Which row each row swaps with, under one turn or mirror:
Z_283: [ 16   0  18 -23  14  23 -10  -5   3  22  -6 -17 -24 -13  -7  -5]
Z_309: [ -6  -3  -1   6  -4  -8  15 -27  20 -13  -3  32   6  29  17   4]
Z_335: [ -6   2 -14 -33   7  -3  12  17  -5  -7   7 -11  24 -34  -5  -4]
Z_891: [  4  12  -7  -8 -11   6   3  41  12  -4  23 -27   5 -15  -1 -21]
Z_56: [-10  13 -26 -35 -13  13   8  31  19  -3   4 -21   4 -17   0  -8]
Z_642: [ -8   3  -1   9  17   2  22 -20  10  -8 -11  29  12  32  20   5]
Z_131: [ -4 -25  -5  35  13  -5  -7  -1  -7 -12  22  17  -1  20  15 -12]
Z_234: [-18 -15   4   7   0   5   6 -26  21 -20 -12  20  18  29  23   9]
Z_136: [ -8   5 -16 -23  -9   7  -8  17  27  14  18 -30 -24  -8 -15  -3]
Z_652: [-21 -29  18   3  -6   3  15   6 -17  14 -28  -4 -14  -2  10 -14]
Z_54: [-13   4 -16  35 -16   2 -13  -5   6  -5  30  29  -5   6  18   6]
Z_331: [-15 -21  13   5  -4  14  21  -3 -27   3 -28   3 -18  -2  17  -6]
Z_915: [-21  26 -13 -10  -1  -7   5  31  28  -6  11 -30  -2 -12  -6  -1]
Z_621: [-11 -13  -1  13   5   2  10 -15  25  -5 -11  30  21  21   8  29]
Z_162: [-12 -22  13  15  -9   2   3   6 -20  19 -35   5   0 -11  10 -11]
Z_315: [ -2  23 -36 -14  19   5   5  31  13  -2   5 -26   2   5  15  16]
Z_671: [-10  14 -24 -12   5  -1 -10  42  19  -9  21 -22  -3  -3  -6  -7]
Z_921: [ -2   5   5  -8  26 -21 -17  24  12  -6  19 -29   2  -3  14  -9]
Z_448: [ -5  -8 -21  26 -17  15 -11  -6  13 -14  15  36 -16  13  -2   1]
Z_345: [ 12   3  27 -25  16  23 -13  -4   3  18 -11 -13 -18 -12  -4   4]
Z_424: [  7  -8   2  22 -28  14 -11   7   2  -6  30  29  -1   0  26  -3]
Z_940: [ -4  -6 -16  14 -34  24  -2 -19   2   6  21  30   5   3   7   9]
Z_355: [  2  19 -25 -25  18 -10  14 -13  21 -17 -18 -19   1   7  -1 -16]
Z_168: [ 11  -3  24 -31  19  25   2  -6  -7  -2   7 -11 -28  -6  -1   1]
Z_296: [  9   8 -14 -24  17 -18  21   9  38   0 -13 -12  13   6 -13  -8]
Z_18: [ 13  -7  29 -23  16  16 -10 -12   2  16   0  -9 -28  -4   0  -3]
Z_889: [-24 -25  17   3 -10  17  12   4 -22  10 -23   1 -12   1  22  -3]
Z_105: [ 14  11 -13 -24  28 -22   6   6  22  -3 -24 -11  10  13  -4   3]
Z_961: [ -2   8  -7  32 -29   9  11  18   1  -7  -4  34   4  17   7  -4]
Z_416: [-35 -15 -10  17 -29  14  -1  -4  14  10  15  22 -17   5  17   1]
Z_843: [ 20  40  -2 -17  -1   6   1  30  24  -6  11  -8 -13  -8   4   0]
Z_633: [ -9   8 -31  26  -1  19 -14  -6  -2   5   1  21  10  28  18  10]
Z_3: [ 16   1 -23 -19  23 -12  12  -8  31  -2 -13 -24   7  -9  -8  -2]
Z_364: [ -8  -7  -2  -2 -10  14  -9 -24 -17 -11  14  36  23  -3   1  -2]

Z_56 pairs with Z_940
Z_633 pairs with Z_315
Z_921 pairs with Z_131
Z_335 pairs with Z_364

Which row each row swaps with, under one turn or mirror:
Z_27: [-26   1  15 -18   4 -29   2  19 -19 -11  -6  12  31  30   3  33 -29 -36
 -18 -21   8]
Z_445: [-24  42  11  27  -5 -21   6  12   8   5  11  12  11   3  14  21 -37 -20
  21  22  21]
Z_857: [-58 -23  22 -20  -3 -21  29  22 -12  13   2 -29  -1  -9   4  -5 -28  -2
  15   7  23]
Z_775: [-18  19  17 -20  11 -43   8  15  -5   1   4  -1  38 -15  13  -5 -40 -13
  35 -24   7]
Z_85: [-32  10   5  12  40 -26   2 -41  -1 -30  17  12  19  14 -15   7 -36 -25
  -2 -11  14]
Z_950: [-30  10   1  17   1  -9   9 -37  12   0  -5 -23 -11  34   0  12 -34 -38
   8 -10  30]
Z_604: [-27 -24  28   5  17 -14  10 -21   2  -2  -3   3  38 -19  -5 -14 -31 -27
 -10  -6  60]
Z_247: [-17   6  32 -26   5 -42  16  18  -9  -7  -6   6  31  18  -1  35 -18 -11
 -16 -22   1]
Z_418: [-35  11 -10   6  10 -42  22  32 -18   2  -6   6  -5  17 -28  47 -18 -21
   8  -5  29]
Z_423: [ -9  47   9  22   6 -12 -12  21 -13   7   6  -5  13  14   2   9 -34 -14
  30   7  30]
Z_571: [ -2  15   5  25  31 -25  23  13  13   6  17 -14   8  -4  13 -13 -14 -24
  26   9  55]
Z_411: [-20   7  21 -18   6 -31   9  19 -14 -10  -2  -1  31  14  10  44 -29 -33
 -17 -27   6]
Z_274: [-33  -6  34 -29   3  -9  26   8  -6   3 -12  -9  13 -20 -41   8 -10 -32
 -12  19  33]
Z_982: [ -2  -2  25  21  16  -2  17 -31   1   2  -8  -5  -8  11  15  19  14 -17
   4  -7  16]
Z_118: [-25  -4   2 -15   1   8  13  11   3 -13   0  25  -3  19 -24  15 -10  18
  13   6  23]
Z_60: [-68   1  31  20  -8  -9  18  -4 -16   0  18 -15   6  -8 -13  21 -25  -6
 -17   8  25]
Z_377: [-40  -5  50  -9   3 -23  28  16  -8   9  -9 -19  -5 -13 -37  -7 -24 -30
  -9  15  36]
Z_458: [  9   0  37  -7  -8 -24  32  -5 -17  -8  -3 -20  16  -4 -14  19  14 -33
   8   9  33]
Z_520: [-27  23 -10 -10  17 -19  33 -31 -28  -6 -12  20   0 -13  -2  -5 -13   3
  27  14  29]
Z_985: [-64 -10  20 -16  -3 -16  26   3 -14  21   8 -30  -9 -13   2  -6 -14  -6
  21  -1  24]
Z_876: [-33  11   1  12  41  -7   8 -33   3 -32  14  10  25  15 -18   0 -45 -26
  -2  -3  21]
Z_117: [-11  37  -6  -2  18 -18  32  -6 -10  10 -21 -24  10 -10  18  -6 -16   3
  23 -14  45]
Z_275: [-58  -7  13  21   1  -9   4  11 -23 -16  13 -40  20   6 -10  19 -24  -3
   0  15  25]
Z_35: [-26  18   7 -20  18 -38  12  18 -11   7   7   3  42 -18   0 -13 -26 -17
  38 -25  11]
Z_835: [-41   9   0  -2  16 -38  13  35  -4   2  -3  12 -12  17 -32  40 -29 -21
   7 -14  25]
Z_152: [-39 -20  28  -1   8 -20  16 -18  -6  -4   7  -1  35 -10   3 -13 -29 -44
 -10   2  66]
Z_959: [ -8  -6  30  27  11 -22  10 -28  11  -3  -2  -5  -6  14  21  17  11 -18
  15  -3  24]
Z_190: [-30 -26  35   0  17 -22  13 -17  -2  -9  10  -1  31  -2  -2 -14 -35 -44
 -18   9  56]
Z_179: [-15   8  18 -20  15 -28   7  18  -4  14  -7   5  43 -22  -4  -9 -30 -17
  28 -29   4]
Z_169: [-23   9  15  10  47  -9   7 -39   1 -22  -4  14  28  23 -17  -3 -35 -18
  -1   9  27]
Z_213: [-33   9  -5  13  35 -25   5 -38  -1 -32  13  14  23  20 -17  -6 -39 -20
   3  -9  33]
Z_45: [-33  21  24 -26  19 -34  16   3 -12  -2  -1   5  41 -17  -6 -12 -30 -14
  37 -30  12]
Z_573: [  1  44  -2  -1  17 -21  26 -22 -14   8 -22 -12  20 -14   6 -10 -11  -7
  15  -9  33]
Z_790: [-14  -7   3 -28   5   6   6  11  -7  -9  -5  19 -17  15 -21  10 -12  12
   6   4  15]
Z_870: [ -5  -7  36 -14 -14 -18  29   6 -12 -11 -11 -19  11   8 -17  13  13 -42
   6  12  26]
Z_191: [ -7   7  11  32  19 -24  28  15  15  17  14 -11   2  13  11  -4 -16 -29
  32  12  49]
Z_963: [-40  -5  38 -21   8  -4  31  13  14   4  -5 -15  -2 -17 -33   5 -16 -35
   5  20  39]
Z_199: [-25  14  12  14  40 -14   9 -34   7 -36  16  17  25  14 -16  -4 -32 -22
   1  -8  27]
Z_989: [-34 -15  -1 -22   2   0   8  21  -8  -9  -9  19  -4  25 -13   2 -14  14
  17   8  14]
Z_57: [-29   2  28 -30   7 -24   4  17 -19 -10  -9   6  34  17  12  34 -25 -26
 -13 -24   6]
Z_225: [-40  12   3   7  14 -36  21  20 -15   8  -5   5 -23   9 -23  48 -23 -24
   9 -13  12]
Z_777: [ -1  -6  37   0  -5 -14  42  -4 -25  -7 -10 -26  17   6  -9  16  13 -30
   7  15  32]
Z_737: [-22  16   7 -16  25 -42  19  18 -15   7   4   6  40 -10   4 -12 -29 -13
  25 -28  -1]
Z_754: [-59 -18  12 -21   1 -21  27  15 -13  19  10 -26  -8   0   6   0 -35   6
  15  10  24]
Z_720: [-12  43  11  12  20 -32  28  -1 -21  17 -20 -14   4  -6   7 -24 -27  -2
  17  -8  37]
Z_525: [-30 -11  41  -4  11 -20  21 -11  -4 -12  -5   4  44  -2  -2  -9 -27 -40
  -2  -4  71]
Z_237: [ -7  12  11  29  19 -28  27   8  10  12   6  -6   3  -1  15 -16 -21 -25
  36  12  54]
Z_254: [-43 -27  29  10  23 -12  23  -9  -3 -12   1   0  43  -6  -6  -9 -35 -38
  -8   6  55]
Z_707: [-27  18  -1 -19  12  -4  38 -27 -32   1 -14  20  10  -9 -11  -9 -20   2
  21  23  22]
Z_41: [-25  16   0  17  -3 -11   9 -26  -5  -7  -7 -27 -18  43 -10   2 -44 -29
   4  -5  36]
Z_987: [-40   0 -13  -7  14 -28  12  27  -7   4  -5   3 -14  14 -26  49 -23 -16
   9 -20  21]
Z_838: [-60 -14  17 -27  -1 -13  28  18 -10  18   8 -24  -1 -13  12  -4 -29 -10
   3   9  18]
Z_340: [-30   1  25 -22   3 -34   6  16 -15   0  -7   3  31  22   4  38 -24 -43
  -9 -25   1]
Z_329: [-39  18   8  19   5 -16   8 -39   1  -3  -9 -31  -7  35   4   5 -38 -30
   2 -13  29]
Z_451: [-41  18   5  10  -6 -18  11 -43   0  -4  -4 -28 -10  33  -5   7 -39 -33
  10   4  23]
Z_900: [-24   4  21 -23  17 -29  10  23 -23 -14 -14   6  25  25   6  38 -31 -31
 -16 -18   6]
Z_467: [-10  14   5  18  11 -18  18  19   7  18   7   0  -2   4   4 -11 -11 -25
  33   8  68]
Z_171: [-19  25   5 -20   9 -14  39 -19 -26  -4  -7  21  -1  -9  -8  -3 -24   5
  29  26  19]
Z_789: [-25  14  11  15  37 -22  15 -37   5 -40  13   9  14  18 -16   0 -39 -24
  -7  -6  19]
Z_668: [-11  -1  32  16  10  -1   7 -30   1   1  -9 -12   0  16  21  31   9 -13
  17  -3  19]

Z_60 pairs with Z_423
Z_467 pairs with Z_985
Z_85 pairs with Z_27
Z_275 pairs with Z_445
Z_573 pairs with Z_274
Z_213 pairs with Z_340
Z_199 pairs with Z_57
Z_247 pairs with Z_169
Z_789 pairs with Z_900

